In the rows, zero is written as 128.
A single turn carries every row of the set below to another of its rows. Some are shown first; where does it send the rows asked next?
suf: [112  95 143 141 120 144 118 117 108 120 136 131 143 118 123 145 139 115
 123 142  94 135 122 121 140 154 118 109 103 133 167 156 158 123 158 112
 144  93 131 136 133 102 129 150 135 123]
vur: [134 104 117 102 127 150 147 113 109 119 150 159 110 134 104 159 137 132
 149 143 120 142 109 149 126 129 109 159 104 147 155 140 137 124 151 127
 124  94 161 135  92 152 153 144 157 138]
Gab: [124 143 123 170 129 148 133 142 122 133 128 165 137 143 119 142 151 136
 139 135 105 176 143 137 105 158 142 129 113 122 133 129 162 124 152 134
 155  98 161 125 112 123 111 144 132 135]
guv: [121 115 113 117 163 133 126 144 145 130 162 121 135 125 144 141 127 152
 102 120 119 136 146 133 115 117 105 157 116 135  99 120 167 130 141 102
  98 118 133 139 115 111 141 146 117 146]
vik: [141 154 119 124 124 145 111 118 116 115 134 104 137 146 157 107 130 114
 106 126 125 125 144 150 112 116 118 106 111 140 142 138 108 156 124 129
 114 108 126 125 143 155 122 145 155 109]
nagom: [138 123 140  65 142 142 124 127 124 122 125 130 153 130 126 138 132 137
 134 136 141 133 129 124 117 173 138 143 126 129 141 145 144 139 132  54
 117 127 130 140 116 132 145 128 126 134]
bodil: [146 138 128 107 119 158 112  94 103 107 122 133 118 127 145 166 152 114
 122 141 125 141 107 130 130 109 131 141 123 121 162 161 151 108 144  97
 125 121 137 125 112 105  96 162 129 119]
mip: [165 139 125 136 127 146 115 124 139 118 140 136 129 161 147 129 136 138
 110 133 117 122 135 157 110 137 153 119 149 155 138 113 123 158 113 138
 113 105 105 119 112 165 133 145 157 106]
zin: [145 119 148 138 152 123 154 146 125 158 124 165 132 137 105 131 135 112
 172 132 117 116 132 115 112 147 146 144 124 137 120 148 118 134 114 125
 141 152 132 110 126 145 133 125 104 161]
firi: [135 112 101 142 167 146 110 108 106 165 144 144 127 154 143 135 124 146
 128 143 121 125 127 123 113 134 112 142 132 136 118 120 172  97 155 131
 143 124 131 122 132 127 130 146  98 132]
Foto: [155 120 140 112 139 148 109 118 139 144 105 108  84 131  97 126 146 121
  94 157 122 166 143 104 111 160 115 134 141 121 157 134 127 151 121 111
 112 121 129 126 126 131 121 124 117 135]
bala: [114 123 140 107 131 139 150 133 117 141 126 153 171 133 125 121 126 130
 170  94 126 117 118 136 141 136 135 130 112 118 116 131 132 129  81 115
 121 123 132 127 125 131 126 118 137 102]
migek: [133 126 135 126 132 132 125 116 126 137 120 148 134 123  94 133 135 117
 120 135 109 141 118  86 139 140 129 129 136 131 122 102 128 200 130 144
 110 122 130 118 111 142 116 125 126 142]
pima: [137 115 146 116 116 157 132 103 139 125 119 117 127 125 135 144 145 124
  95 127 130 167 104 126 154 159 119 135 129 130 140 100 133 153 142 126
 104 101 124 113 132 108  93 145 117 105]
nurav: [152 132 127 143 129 177 128 130 102 138 139 169 138 139 136 168 150 129
 143 127 105 131 117 121 117 109 135 144 137 133 128 146 138 132 121 155
 155 121 145 104 115 128  78 156 125 112]
Beb: [122 149 110 143 138 148 138 117 114 143 146 138  97 132 112 135 119 131
 120 149 161 132 148 127 102 121 132 169 118 103 124 134 129  83 127 146
 115 122 146 106 104 113 125 120 118 117]
diz: [123 147 136 151 126 132 136 119 122 162 104 130 105 121  99 150 155 121
 124 165 101 142 124 131 140 144 132 139 133 111 146 119 123 146 102 159
 116 102 143 110 131 141  86 144 125 112]
bap: [127  94  84 124 125 117 150 131 119 151 141 131 118 139  88 138 114 114
 139 132 110 128 125 143  83 124 122 152 100 130 135 158 133 124 104 144
 119 102 145 102 116 127 153 124 148 134]
nis: [128 112 100 129 132 149 115 115 110 147 175 152 154 127 135 117 111 125
 125 152 128 129 111 140 126 126 104 119 135 148 118 112 133 147 137 114
 106 105 131 143 101 122 124  92 114 140]
dedaf: [106 104 101 125 153 130 121 148 110 120 115 133 133 125 110 139 124 126
 134 135  95 126 157 116 120 128 163 119 143 126 123 141 124 155 126 117
 119 128 123 133 105 122 181 118 127 138]
ropur: [167 109 121 134 143 140 153 112 135 142 138 150 121 125 121 128 160 135
 149  93 101  87 129  93 109 133 147 113 121 138 121 147 117 132 102 114
 154 131 132 110 126 141 114 140 138 137]
nemez: [116 124 139 110 141 136 140 127 132 120 161 146 156 121 114 130 136 172
 129 125 113 131 116 154 141  83 116 153 111 122 127 107 124 118 143 137
 118 103 136 148  91 142 132 127 132 147]
siki: [132 154 153 119 162 115 125 135 120 176 123 136 174 121 124 134 144 127
 140 164 129 138 110 127 126 132 148 121 108 109 137 135 133 103 129 107
 147 122 139 126 119 119 112 134 119 122]
Taru: [139 132 121 135 115 147 162 119 136 129 114 126 109 100 136 124 136 126
  81 183 145 118 101 119 125 107 130 130 120 113 125 147 123 129 141 128
 139 134 118 142 146 155 133 139 134 137]
zifot: [176 120 137 147 110 152 139 121 147 135 141 160 106 142 128 126 135 135
 101 118 131 130 126 128 125 120 150 136 141 164 136 140 161 138 102 142
 123 125  98 123 116 154 119 154 156 131]
migu: [134 125 101 120 151 145 134 112 119 152 112 139 129 128 111 112 138 135
  99 128 145 146 143 109 147 131 130 128 145 121 128 102 110 141  86 126
 101 121 138 117 128 133  91 118 106 106]
Tak: [127 140 124 104 122 149 153 125 131 150 105 136 170 129 143 148 157 110
 133 108 118 128 130 163 121  96 117 102 125 123 120 140 130 137  98 117
 156 118 142 122 122 133 109 117 144 119]
tirek: [121  95 125  98 118 152 123 131 114 139 178 123 135 117 143 163 114 126
 127 119 118 131 120 153 145 114 130 149 150 157 140 140 152 146 143 139
  93 104 136 127 121 132 123 117 135 133]
dok: [151 112 166 111 111 150 151 146 135 118 133 139 134 135 125 166 134 130
 173 127 108 150 108 157 110 170 142 142 128 127 148 134 129 141 139 123
 126 140 126 132 129 112 142 151 120 108]
Bog: [142  90  98 126 118 132 120 112 125 137 136 107 116 144 106 133 110 160
 135 142 118 132 117 165  78 129 131 142 138 118 149 128 132  90 131 142
 136 121 124 120 139 120 134 129  99 127]
Dip: [160 108 121 108 144 149 141 146 168 119 133 126 134 120 104 112 141 120
 116 142 124 141 155 107 102 131 144 120 129 141 121 155 146 120 143 119
 120 105 158 129 106 119 161 103 104 150]
vefar: [133 132 125 125 133 142 140 117 109 130 164 124  62 126  97 146 146 159
 127 134 131 145 130 134 105 148 135 145 120 128 134 148 139 111 118 152
 126 122 128 143 120 125 163 118 128 152]
dib: [148 121 126 126 110 132 136 122 153 104 121 123 116 101 135 182 142 138
 127 136 129 111 146 148 113 141 145 119 120 135 134 122 135 111  96 109
 148 154 134 116 117  95 118 167 122 127]
tuve: [125 155  93 131 129 157 130 115 106 105 126 119 126 119 138 132 118 120
 103 163 144 126 123 122 114 115 109 124 126 115 126 145 109 148 131 100
 124 123 127 132 152 166 111 151 152 129]
lebu: [144 114 138 123 134 121 134 149 146 127 125 117 116  99 125 149 133 132
 149 136 149 141 132 157 114 156 144 141 130 139 128 145 132  92 102  85
 121 140 160 140 143 121 107 147 103 141]
deris: [147  91 136 123 120 117 130 144 157 116 142 125 119 116 141 152 172 113
  93 142 128 135 160 117  88 150 122 151 103 144 144 145 146 155 127 124
 148 128 135 122 127 134 145 137 110 146]
div: [124 108  96 130 133 149 149 126 137 102 147 151 167 105  96 137 127 147
 134 144 133 109 130 135 149 116 149 135 146 124 143 133 131  93 116 106
 124  90 143 118 131 133  97 131 102 114]
biso: [117 125 115 130 123 159 142 130 130 108 116 122 113 137 123 126 149 144
 155  97 122 152 138 165 152 108 158 156 146 135 140 142 133  93 123 113
 131 102 116 111 142 127 134 135 105 135]
Zuzif: [140 119 127 101 102 142 140 112 137 117 115 116  84 103  99 135 148 125
 133 122 125 139 134 130 155 132 129 144 145 151 140 126 122 162 105 136
  86 118 145 131 144 141 115 141 102 132]
Munaf: [133 122 112 141 127 142 114 119 140 131 159 131 121 131 130 104 124 119
 110 157 151 139 123 146 100 134 105 166 103 120 144 114 137 119 162  99
 121 102 131 125 118 105 119 108 104 113]
boz: [143 118 105 108 122 156 132 121 130 130 101 138 114 122 138 147 149 132
 136 133 131 131 136 139 104 122 138 127 122 130 119 142 130 149 131  35
 129 126 136 160 110 138 113 140 126 139]
biz: [109 115 128 131 135 120 133 139 110 149 181 136 107 119 109 155 144 152
 132 118 101 128 119 144 124 128 154 163 122 125 155 130 150 158 133 161
 136 106 122 127 130 152 133 116 146 136]
kade: [134 117 108 145 133 112 135 113 136 124 135 134 130 105 123 137 157 155
 134 148 134 118 113 106 123 103 149 112 140 108 106 126 100 100  86 118
 116 108 119 145 105 153 121 121 109 139]
sogat: [111 136 101 109 120 103 121 142 120 136 113 165 147 137 143 129 148 105
 105 134 104 123 153 118  97 134 123 135  97 115 136 123 145 169 120 117
 138 118 122 113 111 140 142 110 132 124]
Zumug: [133 134 145 139 118 119 128 120 147 168  99 146 135 119 140 144 145 120
 142 160 126 115 141 103 122 102 140 119 103 113 133 122 122 115 142 100
 157 127 101 119 105 138 130 147 117 137]
bub: [148 107 116  99  91 157 127 137 147 108 124 126 105 124 143 128 146 155
 147 112 112 140 112 138 109 126 129 120 153 135 110 133 108 116 105 111
 113  97 105 144 126 146 138 112 114 122]
zaki: [157 110 135  96 106 142 146 132 153 124 135 136 145 130 138 173 156 137
 141 117 112 139 137 129  86 157 133 118 154 120 153 127 116 141 151 108
 151 115 128 118 123 160 129 143 146 114]
zive: [153 116 123 151  97 135 163 134 140 136 127 160 109 100 128 134 132 147
  76 152 141 130 128 127 112 118 156 138 125 133 132 138 154 140 114 145
 128 150 127 146 125 140 115 157 143 125]

dok -> zin
bub -> nurav
Zuzif -> diz
Where do these go?
boz -> Tak
vur -> bap
vefar -> Beb
div -> suf
tuve -> vik

A single turn carries every row of the set below to another of its rows. Some are shown first; where does it send the rows asked next?
sotab: [132 156 164  91 140 169 117 142 132 132 145 110 146 122 115 139 131  81
 138 158 135 132  93 142 141 153 163 151]
Bar: [144 181 123 105 163 116 127 149 123 154 164 128 152 136 110 139 116  75
 124 162 138 124 116 167 152 187 182 133]
tefo: [138 110 142 156 136 152 190 123 123 141 135 125 131 120 105 136 149 114
 114 133 100 105 140 130 154 176 169 115]
Geva: [129 149 156 100 145 157 116 142 142 139 162 116 145 131 114 154 118  87
 143 161 138 140 101 157 127 158 145 153]
Nif: [151 161 126  90 131 146 116 126 103 123 170 149 143 127 123 126 102  91
 110 160 128 152 101 175 134 158 155 149]
dusa: [140 158 130  93 133 105 127 148 111 139 166 148 139 126 100 134 112  63
 129 168 148 140 109 177 123 156 166 136]
rebad: [129 176 136  88 147 121 127 143 125 165 173 129 147 123 120 130 117  78
 133 160 141 124 120 177 161 188 161 127]
meve: [142 140 133  87 167 143 121 152 135 146 149 118 170 152 108 135 105  80
 130 128 135 128 117 155 140 154 182 115]
tedi: [115 131 146 161 124 154 182 118 130 142 132 121 129 119 103 131 149 115
 121 122 106 101 144 138 149 179 174 119]
fanan: [131 123 121 127 117 113 177 128 119 144 144 159 121 108 106 152 121 107
 100 158  77 128 173 136 136 166 156 118]
perov: [141 131 158 104  93 142 162 110 119 118 128 153 132  87  89 145 136 107
 113 158  96 114 161 137 128 152 144 128]
Gera: [129 118 125 140 127 122 172 139 129 134 127 150 113 123  90 149 137 115
 122 123 103 119 163 143 137 175 190  95]
gelut: [148 157 119  88 145 154 122 131 117 127 173 130 133 136 122 138 118 112
 123 159 131 164  92 171 145 165 152 149]
mib: [139 115 140 113 124 165 177 109 112 118 131 132 159 126 110 120 132 132
  98 134  85 104 137 156 144 162 148 110]
kina: [146 149 133  88 161 145 104 151 135 145 164 134 164 150 113 145 101  87
 142 138 132 122 127 164 138 168 166 122]
Mes: [109 144 117 130 111 116 176 126 124 146 142 152 115 110 109 148 124 118
 100 148  83 130 169 143 134 176 167 125]
zab: [135 129 149 158 140 157 188 110 121 149 139 117 138 113  92 136 159 108
 118 140 110 107 138 139 151 179 168 116]
dolit: [146 109 124 135 141 126 169 136 121 150 125 150 124 130  80 157 138 108
 122 142  99 129 152 148 126 172 186  93]
pof: [126 137 122 128 126 120 170 113 109 157 145 158 125 103 105 152 117 105
  94 158  77 144 171 142 132 180 157 125]
nebo: [142 147 145 105 172 145 119 147 128 126 150 124 167 150 115 137 108  84
 131 140 147 122 107 162 139 170 172 132]
sodo: [138 160 163  99 140 163 117 140 121 123 151 120 143 130 123 137 124  87
 133 166 135 124  88 156 136 161 155 153]
siseg: [122 131 144 121  83 135 170 116 127 117 138 155 124  99  93 137 130 112
 110 144  98 115 160 139 127 151 150 131]
tagar: [137 180 120  98 147 121 128 145 122 175 173 120 146 118 110 133 125  65
 125 157 129 132 126 157 160 176 185 129]
megal: [127 121 137 125 106 165 173 115 117 117 135 137 141 122 115 125 133 135
 107 123  86 100 145 150 135 159 156 115]
Konem: [137 122 146 119  89 135 177 110 116 126 140 154 129  97 105 137 132 107
 103 153  90 109 164 137 137 151 137 130]
dalo: [142 109 125 145 137 127 178 141 125 147 134 147 118 123  91 154 141 107
 116 144  94 122 162 130 142 170 182 104]
Dimo: [142 107 140 124 110 158 180 113 115 119 136 138 140 116 111 126 140 122
 105 137  89  96 141 143 145 157 149 115]
Gupe: [143 151 121  82 135 155 121 124 105 126 168 136 140 124 128 120 110  94
 108 147 120 166 100 162 144 154 157 150]
Toben: [136 142 131  78 120 112 125 146 113 144 158 148 129 118  98 130 122  63
 130 162 144 151 106 167 134 148 168 122]
tagom: [142 144 135  81 132 115 128 141 116 130 169 146 135 122 101 128 120  82
 137 157 164 148 105 181 144 156 156 123]

sodo -> Nif
zab -> mib
Where do these go?
Mes -> Gera
sotab -> Gupe
fanan -> dalo
kina -> Geva

